Each row has a name. Each piece below is followed by the name of the row it came from, unless a question asks for something else. Each question is about the rows just above it. Some pieces are copies with a little noise.

bagal: [163, 155, 154,  40, 143,  89, 120, 199, 105]
Vus: [155,  84, 155, 155, 185,  89,  98,  98, 115]
voma: [185,  84, 143,  99, 131, 240, 183,  98, 142]
Shared by bagal and voma: : [143]
Which value is in both voma and bagal? : [143]
How many times does Vus hold [99]? : 0
How many entries does [155,  84, 155, 155, 185,  89,  98,  98, 115] have? : 9
How many entries does [163, 155, 154,  40, 143] have? : 5
[185,  84, 143,  99, 131, 240, 183,  98, 142] : voma

podor: [ 81, 188,  95, 123, 140, 155, 126, 152, 123, 155, 112, 127, 123, 138,  84,
 110, 151, 147, 132, 119,  91, 164,  80, 131, 152,  85, 132, 147,  97, 144,
 152, 152, 159, 140, 106, 136, 156, 166, 127, 115,  72, 144, 128, 135, 154,
 122, 158, 116, 151, 145, 180, 115, 180]
Tafu: [165,  88, 153, 114, 125,  91, 182,  98, 124, 130, 130, 143, 166, 119, 172,
 118,  94, 127, 114, 146, 173,  90, 115, 113, 113, 139, 102, 115, 149, 105,
 109,  79, 156, 115, 175, 113, 109,  90, 102, 151, 180, 115, 151, 155, 120,
 123,  84, 155, 141, 118, 135,  94, 127]
tilit: [116, 145, 120,  96, 126, 147,  55, 140, 135,  97, 147, 111,  87, 120, 114,
 167, 153, 107, 140, 121, 103, 145, 179, 145, 123, 151, 162, 127, 121, 142,
 139, 169,  72, 135,  95, 138, 132, 138, 155, 119,  99, 136, 103,  97, 122,
 140, 147,  97,  95, 130,  74, 165,  92]
vedo: [ 87, 126, 108, 131, 118, 169, 105, 171, 141, 134, 113, 104,  89, 159,  85,
  94, 157, 162, 130, 106, 109, 160, 135, 119, 152, 114, 139, 147, 114, 152,
 139, 166, 119, 141,  70, 134, 142, 178, 142, 118, 100, 135, 111,  88, 142,
 127, 192, 113, 115, 132, 137, 186, 133]
fol: [176, 136, 147,  95, 163, 126, 170, 115, 105, 160, 108, 169, 163, 136, 143,
 138,  97,  90, 186, 133,  79, 149, 130, 177, 119, 112, 106, 129, 158, 121,
 117, 119,  95, 117, 142, 141, 109, 107, 129, 118, 136, 100, 111, 177, 111,
 130, 107, 143, 133, 145, 141,  58, 127]
Rodib: [132,  36, 149, 162, 113, 131, 186, 153, 120, 136, 122, 114, 129, 154, 140,
  58, 119, 187, 132, 123, 175, 120, 151,  98, 146, 144, 110, 156, 160, 133,
 110, 101, 137, 131, 104, 112, 108, 143,  98, 130, 166, 109, 122, 107, 143,
 128, 146, 137, 109, 122, 119, 140, 120]
dabo: [131, 177, 114,  92, 140, 158,  70, 134, 116, 130, 107, 131, 102, 143,  98,
 164, 143,  79, 144, 115,  60, 157, 137, 163, 119, 108, 139, 105, 111, 137,
 134, 181,  82, 125, 109, 150, 137, 136, 180, 121, 104, 131, 109, 120,  98,
 128, 164, 125, 124, 131, 131, 174, 108]
Times [115] occurs in Tafu: : 4
[131, 178, 114,  91, 139, 158,  70, 134, 117, 129, 107, 131, 102, 145,  97,
 164, 143,  79, 145, 115,  60, 157, 137, 164, 119, 109, 138, 105, 111, 137,
 135, 181,  82, 126, 108, 151, 137, 135, 180, 120, 105, 131, 109, 120,  98,
 128, 164, 125, 124, 131, 131, 175, 108] : dabo
[ 82, 188,  95, 122, 140, 155, 127, 152, 123, 155, 112, 128, 123, 138,  84,
 109, 152, 147, 133, 119,  90, 163,  80, 131, 152,  85, 133, 147,  97, 144,
 153, 152, 157, 141, 105, 135, 157, 165, 127, 114,  72, 144, 129, 136, 154,
 122, 159, 116, 151, 145, 180, 115, 179] : podor
Number of entries in [116, 145, 120,  96, 126, 147,  55, 140, 135,  97, 147, 111,  87, 120, 114,
 167, 153, 107, 140, 121, 103, 145, 179, 145, 123, 151, 162, 127, 121, 142,
 139, 169,  72, 135,  95, 138, 132, 138]: : 38
Count the entries of [132,  36, 149, 162, 113, 131, 186, 153, 120, 136, 122, 114, 129, 154, 140,
  58, 119, 187, 132, 123, 175, 120, 151,  98, 146, 144, 110, 156, 160, 133,
 110, 101]: : 32
[131, 177, 114,  92, 140, 158,  70, 134, 116, 130, 107, 131, 102, 143,  98,
 164, 143,  79, 144, 115,  60, 157, 137, 163, 119, 108, 139, 105, 111, 137,
 134, 181,  82, 125, 109, 150, 137, 136, 180, 121, 104, 131, 109, 120,  98,
 128, 164, 125, 124, 131, 131, 174, 108] : dabo

tidop: [ 52, 117, 172, 111,  73,  95,  91, 182,  91, 134,  76, 136, 116, 110]
lud: [ 96, 130,  97, 152, 128, 122, 147, 131, 157,  84, 146, 180,  86, 130]
lum: [ 42, 118, 147,  57,  71,  86,  74, 115, 150, 101, 136, 160, 101, 127]
katu: [ 49, 126, 104,  49,  89,  91,  89,  44, 155,  97,  48, 165,  96,  86]
gulis: [ 78, 122, 135,  82,  98, 103,  98, 105, 125, 123,  75, 137, 118, 106]
Nakud: [ 49, 124,  95,  48,  93,  91,  91,  35, 162,  90,  55, 171,  89,  90]
difen: [ 38, 114, 184, 127,  64,  93,  89, 214,  82, 131,  79, 141, 110, 112]
dori: [ 42, 118, 147,  57,  71,  86,  74, 101, 115, 124,  37, 139, 113,  89]
How many entries does [ 38, 114, 184, 127,  64,  93,  89, 214,  82, 131,  79, 141, 110, 112] have? : 14
[ 42, 117, 148,  56,  70,  87,  73, 103, 114, 123,  36, 141, 113,  89] : dori
[ 38, 114, 184, 127,  65,  92,  89, 214,  82, 131,  78, 141, 110, 112] : difen

gop: [ 79,  15,  15,  15,  70, 193, 193, 193]
givu: [ 55,  55, 195,  63, 102, 163, 159, 174]
mig: [ 99,  34, 232, 173,  95, 179, 233, 196]
Fam: [133, 135, 107, 149, 232, 120, 116, 116]
saro: [133, 135, 107, 149, 130, 120,  14, 116]
Tok: [173, 162,  96, 151, 149, 102, 116, 111]
[ 79,  16,  14,  15,  69, 193, 193, 193] : gop
The one value in mig and Fam: : [232]
[131, 134, 106, 147, 131, 120,  14, 116] : saro
How many times does gop hold [15]? : 3
Times [173] occurs in givu: : 0
Count the entries of [ 79,  15,  15,  15,  70, 193, 193, 193]: : 8
Which value is in both Tok and mig? : [173]

vofo: [176,  97, 111, 121, 129, 129, 132, 102, 112, 122, 129]
fese: [140, 222, 110, 151, 222, 119,  83, 126,  54, 222, 126]
maz: [168, 135, 147, 152, 137, 104, 105, 115,  77, 155, 115]
buf: [189, 111, 122, 116, 143, 134, 130, 125, 104, 154, 141]
feku: [140, 222, 110, 151, 106, 103,  83, 102, 125, 133, 126]
Pite: [ 59, 204, 141, 144, 126, 150, 121, 121, 236, 103, 145]
fogob: [111, 113, 145, 129, 143,  81, 144, 116, 116,  75, 106]
vuga: [ 88, 110, 130, 122, 125, 111, 116, 111, 145, 159, 136]
ver: [155,  40, 146, 135, 111, 135, 188, 121, 185, 110, 122]
[177,  96, 110, 121, 130, 129, 131, 101, 111, 122, 129] : vofo
Count of [126] in fese: : 2
Count of [121] in ver: : 1
Count the entries of [176,  97, 111, 121, 129, 129, 132, 102, 112]: : 9
[168, 135, 146, 153, 138, 104, 104, 115,  76, 156, 114] : maz

Konod: [ 71, 127, 136, 154, 109, 127,  44, 210, 113, 138, 202]
tus: [ 75,  89,  98, 127,  80, 165,  48, 199, 128, 138, 206]
kat: [128,  75, 128, 127, 133, 194,  56, 218, 194, 138, 194]
vesa: [ 64,  79, 128, 152, 116, 127,  56, 127, 128, 171, 129]
How many entries does [ 71, 127, 136, 154, 109, 127,  44, 210, 113, 138, 202] have? : 11
Count of [194] in kat: : 3
How many times does vesa hold [126]? : 0
How many entries does [128,  75, 128, 127, 133, 194,  56, 218, 194, 138, 194] have? : 11
[ 71, 127, 137, 154, 109, 127,  44, 210, 113, 138, 203] : Konod

Sege: [112, 169, 170,  65, 139, 188, 183]
vomo: [156, 130, 195, 104,  85, 197, 216]
dokiv: [155, 130, 195,  86,  85,  83,  95]
zige: [155, 155, 197,  85, 197, 197, 197]
nazet: [155, 130, 195, 104,  85, 197,  95]
romo: [140,  75,  66,  86, 131,  63, 135]
maf: [126, 131, 132, 169,  33,  79, 172]
[155, 130, 196,  88,  85,  85,  95] : dokiv
The one value in maf and Sege: : [169]
Count of [155] in zige: : 2
The one value in Sege and maf: : [169]
Shared by romo and dokiv: : [86]
[112, 169, 169,  65, 139, 188, 184] : Sege
[156, 130, 195, 103,  85, 196, 217] : vomo

vakag: [ 87, 118, 201, 139,  94, 121, 126, 122, 172, 146, 154, 153, 133, 131, 145,
 170,  99, 125, 180, 139, 113, 141, 178, 131, 126,  78, 133, 116, 121, 151,
  99,  67, 171, 117, 154,  75,  89, 160, 163, 144,  97, 113,  63,  69,  96,
 112,  82,  88, 134, 200, 198,  75]
goba: [163, 108,  96,  95, 102, 106, 119, 161, 113,  62,  94,  96, 184,  56, 115,
 181, 116, 132, 131, 170, 124, 121, 103, 110, 127, 117, 136, 136,  98, 198,
  97,  98, 137, 106,  99, 100, 113, 116, 103, 136, 135, 137, 141, 132, 195,
  99, 117, 127, 117, 102,   2, 183]
nites: [109, 140, 126,  97, 153, 111, 112, 114, 126, 139,  66, 126, 124, 138, 125,
 176, 114, 113, 108, 121,  79,  98, 153,  79,  86, 109, 114, 116, 113, 132,
 145, 126, 163, 161, 137, 134, 134, 125, 117, 130, 110,  79, 114, 135, 133,
  89, 168, 134, 126, 153, 138, 140]
[ 86, 118, 202, 138,  95, 118, 126, 122, 172, 146, 154, 153, 135, 133, 146,
 170,  98, 124, 179, 139, 113, 140, 177, 132, 126,  77, 133, 117, 120, 150,
  99,  65, 170, 117, 154,  76,  89, 161, 163, 145,  95, 112,  64,  70,  96,
 113,  81,  88, 134, 200, 198,  75] : vakag
[163, 108,  96,  95, 102, 106, 119, 161, 113,  62,  94,  96, 184,  56, 115,
 181, 116, 132, 131, 170, 124, 121, 103, 110, 127, 117, 136, 136,  98, 198,
  97,  98, 137, 106,  99, 100, 113, 116, 103, 136, 135, 137, 141, 132, 195,
  99, 117, 127, 117, 102,   2, 183] : goba
How many entries does [163, 108,  96,  95, 102, 106, 119, 161, 113,  62,  94,  96, 184,  56, 115,
 181, 116, 132, 131, 170, 124, 121, 103, 110, 127, 117, 136, 136,  98, 198,
  97,  98, 137, 106,  99, 100, 113, 116, 103, 136, 135, 137, 141] have? : 43
Which row holds [ 87, 118, 201, 139,  94, 121, 126, 122, 172, 146, 154, 153, 133, 131, 145,
 170,  99, 125, 180, 139, 113, 141, 178, 131, 126,  78, 133, 116, 121, 151,
  99,  67, 171, 117, 154,  75,  89, 160, 163, 144,  97, 113,  63,  69,  96,
 112,  82,  88, 134, 200, 198,  75]? : vakag
Times [126] occurs in nites: : 5
How many times does nites hold [134]? : 3

gub: [ 90, 147,  93, 170, 129,  81, 100, 131, 126, 184,  67, 171,  48, 100, 140,
 229,  71,  87,  84, 115, 251, 135, 100, 107, 140, 113, 174,  98, 127, 138,
 140, 151,  92, 183, 234,  89, 120, 135, 152,  81, 117,  54, 134, 107,  81,
  53, 139, 133, 142, 146]
lavab: [107, 126, 133, 128, 129, 122, 142, 128, 123, 111, 126, 127, 131, 127, 135,
 123, 134, 136, 124, 112, 120, 123, 129, 131, 118, 133, 119, 140, 138, 118,
 131, 121, 137, 116, 119, 135, 136, 132, 137, 125, 125, 149, 140, 126, 132,
 136, 134, 127, 125, 133]
Kili: [152, 150, 113, 132, 133, 116, 119, 125, 133, 145, 114, 132, 103, 109, 116,
 140, 123, 127, 124, 136, 158, 132, 127, 134, 153, 129, 130, 113, 118, 138,
 148, 121, 141, 144, 158, 104, 117, 122, 137, 133, 140, 116, 122, 132, 101,
 121, 113, 133, 127, 121]
bar: [119, 153, 109, 156, 130,  91, 119, 120, 131, 156,  83, 147,  69, 112, 129,
 194,  88,  96, 106, 130, 214, 143, 106, 121, 144, 122, 152, 102, 127, 144,
 142, 136, 119, 166, 215,  89, 117, 128, 152, 103, 128,  71, 122, 115,  91,
  83, 126, 131, 135, 134]
Zar: [ 82, 126, 133, 142, 124, 106, 142, 139, 113, 111, 114, 152, 117, 142, 135,
 140, 117, 136, 116,  91, 130, 120, 121, 114, 112, 138, 141, 132, 131, 121,
 131, 136, 133, 116, 138, 140, 133, 137, 147, 111,  95, 158, 165, 117, 148,
 121, 136, 137, 131, 136]
Zifi: [103, 129, 154, 125, 140, 116, 158, 128, 119, 105, 114, 113, 145, 103, 137,
 105, 152, 150, 116, 104, 130, 106, 129, 134, 118, 140, 103, 144, 150, 110,
 148, 113, 155, 105, 119, 140, 155, 136, 149, 125, 147, 167, 142, 137, 127,
 158, 138, 128, 118, 136]
Nibat: [120, 140, 109, 160, 129,  97, 108, 130, 124, 173,  83, 161,  69, 115, 130,
 203,  88,  96,  98, 122, 214, 132, 104, 107, 134, 119, 163,  98, 123, 141,
 133, 151, 106, 166, 215,  99, 120, 133, 146,  96, 117,  80, 129, 113, 107,
  68, 132, 134, 141, 139]
sak: [136, 181,  89, 146, 131,  85, 131, 114, 141, 139,  91, 132,  76,  94, 127,
 158, 100, 114, 116, 130, 214, 155, 120, 144, 163, 129, 141, 113, 127, 138,
 164, 109, 146, 161, 205,  78, 112, 116, 159, 122, 140,  54, 124, 122,  60,
 106, 113, 128, 125, 124]
nama: [123, 129, 142, 117, 140, 125, 131, 126, 131, 116, 126,  98, 145,  97, 145,
  96, 152, 141, 116, 117, 139, 112, 129, 148, 117, 134,  98, 140, 142, 107,
 144, 109, 117, 116, 100, 140, 130, 128, 134, 140, 155, 149, 129, 139, 117,
 151, 136, 133, 130, 130]
Rezuk: [ 99, 126, 113, 160, 126, 106,  96, 141, 116, 173,  95, 176,  76, 124, 129,
 203,  88, 100,  98, 115, 195, 123, 109,  97, 128, 117, 174,  98, 116, 138,
 127, 163,  92, 161, 196, 109, 120, 139, 136,  92, 102,  97, 142, 113, 122,
  68, 136, 138, 144, 140]
How many entries does [119, 153, 109, 156, 130,  91, 119, 120, 131, 156,  83, 147,  69, 112, 129,
 194,  88,  96, 106, 130, 214, 143, 106, 121, 144, 122, 152, 102, 127, 144] have? : 30
Times [122] occurs in Zar: : 0
Times [117] occurs in nama: : 5
[119, 153, 109, 156, 130,  91, 119, 120, 131, 156,  83, 147,  69, 112, 129,
 194,  88,  96, 106, 130, 214, 143, 106, 121, 144, 122, 152, 102, 127, 144,
 142, 136, 119, 166, 215,  89, 117, 128, 152, 103, 128,  71, 122, 115,  91,
  83, 126, 131, 135, 134] : bar
[ 98, 126, 114, 161, 125, 107,  97, 140, 115, 173,  95, 177,  76, 125, 128,
 203,  88,  98,  98, 116, 195, 123, 110,  97, 129, 116, 174,  96, 115, 137,
 128, 163,  92, 161, 196, 108, 119, 139, 137,  92, 102,  97, 142, 113, 122,
  70, 136, 138, 145, 141] : Rezuk

Lorot: [139,  11,  36, 179, 181,  30, 217,   5, 213, 214, 160, 202, 146,  15, 172,
  54, 166, 181, 138, 125,  29, 239, 171, 156, 135, 212, 178, 195]
pipo: [188, 179, 240,  90,  80, 238, 175,  94, 246, 218, 217, 197,  85, 239, 130,
 149, 222,  64, 166, 110, 231, 249,  81,  69,  46, 216, 229, 235]
peb: [ 55, 157, 187,  72,  95, 161, 127,  45,  77,  86,  82, 108,  59, 206, 112,
 174,  84,  88,  60,  58, 189,  85,  27, 157,  68, 160,  84,  75]
[138,  11,  36, 178, 181,  30, 217,   5, 213, 214, 160, 203, 146,  16, 172,
  54, 167, 181, 138, 125,  29, 239, 172, 156, 135, 211, 178, 194] : Lorot
Shared by peb and pipo: : [85]
How many entries does [188, 179, 240,  90,  80, 238, 175,  94, 246, 218, 217, 197,  85, 239, 130,
 149, 222,  64, 166] have? : 19
How many times does Lorot hold [29]? : 1
How many entries does [188, 179, 240,  90,  80, 238, 175,  94, 246, 218, 217, 197,  85, 239, 130,
 149, 222,  64, 166, 110, 231, 249] have? : 22

toz: [122,  67, 121, 150, 158, 152, 130, 122, 112, 106,  72, 109, 151]
Dasi: [147,  97, 184, 169, 111, 128, 178, 196, 208, 195, 110, 184, 143]
lef: [127,  67, 122, 150, 110, 152, 130, 108, 112, 106,  94, 115, 156]
Times [109] occurs in toz: : 1
Shared by Dasi and lef: : [110]
Number of entries in [122,  67, 121, 150, 158, 152, 130, 122, 112, 106,  72, 109]: : 12
How many times does Dasi hold [184]? : 2
Count of [122] in toz: : 2

toza: [164, 163, 159,  33, 212, 170, 158]
pobo: [ 79,  34,  17,  33, 186,  56, 174]
Rubup: [ 79, 246,  17,  33, 186,  56, 174]
The one value in Rubup and toza: : [33]
[ 79,  35,  17,  33, 186,  56, 173] : pobo
Number of entries in [164, 163, 159,  33, 212]: : 5
Number of entries in [164, 163, 159,  33, 212, 170, 158]: : 7

fipev: [ 67,  52, 166, 161, 199, 225]
filof: [ 50, 166,  45, 122, 165, 142]
dokes: [ 26, 165, 143,  50, 193, 165]
Number of entries in [ 67,  52, 166, 161, 199, 225]: : 6
The one value in fipev and filof: : [166]
The one value in filof and fipev: : [166]

kage: [128, 101, 128, 101, 128, 101, 100, 128, 128]
vuge: [128, 151,  83, 167, 187, 101, 141, 118, 128]
Ziz: [128, 151,  83, 167, 187, 101, 174, 128, 128]
[128, 151,  83, 167, 187, 102, 173, 128, 128] : Ziz
Count of [101] in kage: : 3
Number of entries in [128, 151,  83, 167, 187, 101, 141, 118, 128]: : 9

Fozi: [ 83, 143, 177, 137, 231, 214, 138, 152, 128, 216, 203, 205, 238, 197]
tel: [ 82, 164, 154, 180, 200,  16, 178, 173, 220,  48,  77,  61,  31, 232]
Debu: [201, 192, 200, 168, 148, 245, 204, 163, 172, 214, 217, 227, 224, 136]
fezup: [167, 138, 159, 127, 240, 179, 120, 161, 226, 202, 177, 175, 163, 138]
gik: [201, 138, 200, 168, 148, 245, 204, 163, 172, 214, 217, 227, 224, 136]
dubi: [190, 143, 177, 137, 231, 214, 138, 152, 128, 216, 203, 205, 238, 197]
The one value in Debu and dubi: : [214]
[ 83, 143, 177, 137, 231, 214, 138, 152, 128, 216, 203, 204, 238, 197] : Fozi
How many entries does [190, 143, 177] have? : 3
[190, 144, 177, 138, 230, 213, 138, 153, 128, 216, 203, 205, 238, 197] : dubi
The one value in tel and Debu: : [200]

lufi: [169, 127, 181, 237, 122]
vudug: [127, 125, 128, 132, 125]
masur: [ 54, 109, 194, 156,  67]
pez: [113, 157, 118, 139, 107]
Bug: [137, 130, 145, 106, 122]
dotiz: [ 60, 109, 196, 119,  70]
Lagad: [146,  96, 237, 141,  20]
Gekol: [145, 145, 145, 133, 134]
veno: [ 54,  54, 194, 125,  67]
pusun: [ 92, 113, 180, 117,  67]
feti: [148, 132, 174, 253, 112]
bipe: [125, 116, 127, 142,  53]
The one value in lufi and Lagad: : [237]
The one value in vudug and veno: : [125]
Times [145] occurs in Gekol: : 3
How many entries does [ 54,  54, 194] have? : 3
[ 55, 109, 194, 156,  66] : masur
How many entries does [125, 116, 127, 142] have? : 4
[148, 132, 173, 253, 112] : feti

